In the rows, zero is written as 128.
One hidden turn or mirror swaps the rows below in pairs. Which row is each named row swapped with?
The rows were stretched afterwards, more along some directions than others.
gano: [123 107 166 136 164 135 157 140  53 106 129 141 123 129 118 127 147 121
 162 130 141 107 129 168 137 115 109 123 109 153 111]
Vuti: [129 157 189  90 129 134 157 116 103 137 156 192 158 120 129 108  76 147
 131 136  98 116 123 132  93 146 141 149 149 154  94]
pote: [132 140 141 102 120 146 156 122 102 127 143 148 149 111 123 131 127 111
 119 121 111 109 118 132 127 148 119 143 152 176  90]
dez: [145 106 192 136 152  99 157 152  64  98 158 139 142 134 122 139 125 123
 156 123 134 102 137 155 121 134 116 128 124 148  78]
rigi: [121 116 162 115 159 128 142 119 105 110 151 158 145 143 124 129 127 140
 151 116 115 131 122 127 134 168 123 127 118 135  96]
gogik: [132 136 137 101 134 153 156 129 108 128 146 150 144 128 121 135 118 119
 123 128 119 108 111 127 126 156 124 145 130 173  89]
sivoz: [110  92 179 136 141 138 169 121  89 114 159 149 150 145 103 133 135 133
 154 128 114 143 109 127 110 143 121 145 124 119 129]
bozun: [110 132 210 114 168 127 178  93 111 121 149 184 136 142 113 125  96 166
 162 133 111 110 117 136  99 145 133 151 118 127  85]
nados: [145 119 189 133 150 108 157 151  80 111 165 139 140 114 122 118 124 125
 144 123 124  93 138 151 119 146 131 143 142 151  72]
Guz: [116 100 192 136 137 121 153 127 100 117 155 146 144 146 103 126 139 141
 152 120 108 128 106 120 102 158 124 138 121 129 133]
bimeg: [127 130 143 106 128 144 159 118  96 126 147 152 149 113 125 129 124 118
 115 110 110 106 108 139 126 153 117 149 140 172  94]
fes: [109  88 170 128 172 107 147 125  75 118 168 163 131 106 109 122 134 117
 117  95  98 101 133 152 116 138 120 152 122 132 101]
nuvak: [138  85 165 136 158 104 130 164  77  98 159 169 161 130 108 164 117 134
 129 106 124 117 133 154 100 142 137 133 122 140 113]
tes: [118  94 182 121 180 117 151 154  77 106 173 186 159 125 111 158 111 154
 150 123 114 114 133 155  97 145 131 143 131 148 102]
tipez: [110 141 163 120 148 110 147 103 114 114 123 150 133 132 108  86  99 142
 164 117 114 126 116 122  91 146 130 139 105 142  91]
dol: [135 123 169 118 174 133 169 134  87  97 141 160 140 159  88 133 138 114
 139 111 111 104 124 127 134 138 119 113  80 131  91]
Virez: [130 114 146 122 159 131 140 137 111 103 174 152 152 145  75 116 111 161
 166 137 109 113 114 106 112 133 154 150 109 131 107]
saf: [144 122 151 112 172 140 143 138  87 116 127 153 145 148 105 127 128 113
 133 119 123 110 120 131 110 126 125 111  97 123 102]
dat: [133 123 135 113 159 125 138 136 106 101 176 157 158 147  85 113 109 164
 156 139 120 123 119  98 109 138 145 153 101 135 114]
Gired: [131 100 181 118 157 128 152 158  77 116 163 175 163 122 125 178 101 147
 139 122 120 130 138 156 108 147 138 137 139 159  89]
duten: [132 123 181 118 123 141 153 112  88 127 151 167 132 102 125 123 128 140
 130 155 119 100 107 135 117 162 151 145 159 158  88]
Borab: [134 121 160 125 160 129 150 139 103  98 174 159 157 149  81 111 104 175
 166 144 119 123 112 110 114 139 141 153  96 140  99]
taz: [111 117 154 112 157 121 168 119  95  99 137 161 125 141  88 103 110 149
 164 112 120 113 115 132 105 154 114 152  96 138  95]
desa: [128 112 163 127 149 136 145 150 121 102 148 133 173 120 110 137 109 167
 148 138 136 138 148 165 100 149 122 126 139 160  90]
Nuko: [121  87 183 135 151 133 155 126  94 121 149 151 146 160  98 135 136 139
 163 133 122 140 105 119 107 145 123 131 123 108 123]
Vezu: [118 114 156 110 163 123 154 117  95 109 134 164 136 133 102 106  98 144
 147 113 126 112 129 140  96 140 119 157  92 131 101]
sugud: [136 120 150 113 179 136 152 134  88 116 139 161 143 156  93 127 143 114
 135 113 115 101 117 138 111 135 110 118  95 132 102]
Duzu: [128 119 162 137 151 132 162 145  86 112 118 133 122 124 128 129 144 132
 150 131 134 107 140 141 143 141 125 114 114 159 110]
Dar: [148 114 184 137 147 106 159 156  73  97 161 137 142 121 115 123 131 127
 150 125 128  94 137 156 127 137 131 134 146 153  81]
Boma: [126 107 178 123 121 141 154 117  86 115 162 172 143 121 112 128 123 146
 133 148 123 113  94 130 113 179 155 149 139 149  82]
Viki: [135 112 166 144 154 127 154 140  67 100 124 140 132 121 118 116 150 131
 171 131 140 106 134 165 137 123 115 116 113 159 105]
Lidup: [119 124 145 107 156 114 143 122 110 101 130 156 137 129 104  97  96 156
 145 124 129 116 124 128 106 149 137 139  94 151  91]
tok: [122 137 194 100 144 132 178 125  85 123 159 196 152 129 113 112  87 128
 128 137  99 105 113 143  84 146 125 161 144 148  93]
Vemug: [142 109 158 137 151 128 150 133  61  99 130 139 132 134 125 111 148 117
 157 117 132  98 134 151 145 123 118 112  96 144 121]
sebel: [127 137 182 105 147 136 145 109 105 136 153 177 134 131 117 105  87 131
 140 141 100 115 103 120  99 132 160 135 128 136 117]
lun: [141 112 131 121 177 132 141 140  87 112 144 151 147 131  87 135 147 102
 124 108 106 100 126 145 112 120 126 127 117 123 108]
besef: [135  97 154 134 171 131 152 137  64 107 123 157 138 130 105 131 154 124
 154 115 132 101 119 152 136 125 122 124 123 143 114]
tal: [117 135 167 119 151  96 147 109 107 100 123 165 133 129 119  91 104 138
 139 112 120 124 122 138  96 152 123 141  97 159  99]
Fepul: [132 124 157 123 152 151 144 152 120 117 157 129 180 121 115 134 106 185
 145 148 128 135 139 151 118 148 137 125 136 167 105]
bimaf: [123 125 199 111 172 127 165 111 117 130 144 177 129 142 116 143 111 160
 161 126 116 118 103 125  99 166 136 142 107 136  98]
betok: [112  98 169 121 172 107 153 126  74 117 175 167 132 106 100 119 131 124
 120 101  99 103 130 144 116 140 122 148 120 125 108]
Vol: [144 107 160 146 166 123 150 146  64  99 131 149 137 135 103 130 153 141
 162 113 135 101 133 136 144 135 122 124 114 152 109]
zon: [127 118 157 124 147 151 146 148 126 109 161 128 182 123 107 121 108 183
 146 142 130 133 138 152 116 150 135 125 130 165 106]
piteg: [131 115 169 132 150 140 143 141 119 110 156 137 182 134 108 138 104 185
 158 137 129 151 133 154 108 151 132 122 124 155  94]
noto: [137 139 141 102 134 143 161 122  98 121 146 152 144 112 121 128 134 121
 120 115 115  99 115 136 126 155 114 147 142 177  92]
Peb: [115 112 170 116 154 129 157 116 104 108 150 152 139 131 123 129 132 129
 152 117 113 131 128 138 128 166 116 134 134 134  91]
nuzet: [122 113 184 124 116 134 151 115  86 121 160 176 146 112 122 130 114 152
 132 143 119 123  99 138 103 176 146 155 151 149  79]
lop: [108 117 162 117 137 126 138 114 111 119 156 155 146 125 131 116 124 130
 149 115 110 125 125 133 128 160 121 136 138 136  97]
Fonez: [103 132 169 118 154  98 151 120  94 102 127 157 139 126 112  88 103 143
 135 122 122 111 142 156  94 142 111 158 106 131  99]
sarub: [111 138 151 109 134 120 150 119 106 113 134 165 127 116 103  78  93 138
 162 122 126 116 126 131  95 136 119 155 123 137  75]
rore: [119 102 175 124 169 105 131 124  87 126 159 157 120 109 117 125 141 113
 117  96 103 119 126 138 102 147 120 139 121 137 124]
koto: [139 126 151 108 172 141 145 129  95 115 128 150 137 141 102 126 135 105
 129 122 112 106 125 122 112 116 121 118 100 127 101]
padar: [132 103 170 139 139 139 169 128  65  99 122 154 135 133 117 116 151 123
 149 118 134 107 121 156 150 134 115 115 118 148 112]
rav: [107 132 208 115 160 120 170  97 124 120 145 179 130 136 115 126 106 168
 160 127 114 120 107 137  83 165 138 147 126 142  87]
dida: [117 104 175 126 161 110 137 121  83 113 157 164 130 101 126 115 114 127
 118 100 107 114 138 142 114 133 132 143 114 135 104]
Tov: [104  88 196 141 148 124 161 125  94 120 154 147 155 138 103 135 137 155
 157 127 109 133 101 130 103 153 124 144 119 118 126]
fiz: [140 128 155 115 172 134 156 143  88 109 137 159 143 151  92 129 142 109
 129 119 113 103 129 136 121 130 119 120 102 142 108]
Nelo: [129 137 139 102 129 142 162 113  82 126 148 164 144 105 123 135 128 108
 124 112 103  97 112 147 124 143 119 148 153 169  89]
muzis: [117 117 167 129 155 142 141 144 125 109 156 142 170 126 109 130  98 189
 161 142 128 135 140 143 107 153 131 128 127 156  94]
Mesi: [114  99 180 122 168 106 132 124  90 113 149 155 130 109 118 120 130 119
 123  99 104 117 143 133 107 130 115 139 117 121 108]
Gov: [132 119 138 125 148 117 135 129 112 104 168 156 154 133  94 117 109 164
 146 135 115 114 119 108 112 133 152 148 106 148 106]
tad: [128 123 178 124 115 141 153 123  85 124 152 159 139 115 120 117 115 136
 136 155 117 101 102 126 114 164 148 144 150 149  78]
Nul: [113 133 200 118 166 132 167 104 123 126 151 174 138 130 118 129 108 163
 163 124 116 117 113 142  88 159 134 144 121 144  78]
Zusa: [107 105 183 112 164 114 154 123  85 121 164 153 131 111 100 110 125 119
 133  95  97 105 126 130 119 133 119 142 115 127 100]
Mik: [136 113 183 126 127 135 148 120  83 130 160 164 150 110 120 137 123 161
 128 145 117 111 103 133 119 169 155 149 147 156  92]
veluz: [111 124 174 117 155 112 159 119 102 113 122 160 135 115 108 101 104 154
 144 127 127 114 132 151  89 150 116 162 115 146  95]
buvo: [131 110 159 138 146 125 173 136  61  94 133 141 128 132 107 108 159 128
 157 111 121  88 128 148 154 138 109 123 113 146 121]
fuviz: [117 121 163 110 151 131 142 118 113 115 149 156 145 133 122 135 125 139
 151 123 114 137 131 124 127 165 123 130 135 142  94]
vaz: [140 114 183 136 136 107 161 143  81 106 162 144 147 109 121 119 119 119
 149 109 114 102 132 161 126 130 121 143 137 149  85]
fivak: [126 119 171 110 163 122 152 132  95 113 151 159 144 135 125 140 122 137
 142 112 116 132 141 141 124 169 107 134 133 146 101]
Vova: [136 106 151 121 178 141 173 144  70 108 152 161 142 145  83 145 143 107
 131 113 118 108 118 150 120 132 109 123 101 130 100]
mamu: [ 99  99 174 116 165 104 136 123  90 124 161 162 131 105 106 118 126 116
 127  96  96 115 128 142  97 135 123 151 127 132 109]

dol is swapped with Zusa
koto is swapped with Mesi
buvo is swapped with taz
Vol is swapped with tipez
Mik is swapped with piteg
pote is swapped with fuviz
muzis is swapped with tad
bimeg is swapped with rigi
Duzu is swapped with sarub
nuzet is swapped with Fepul

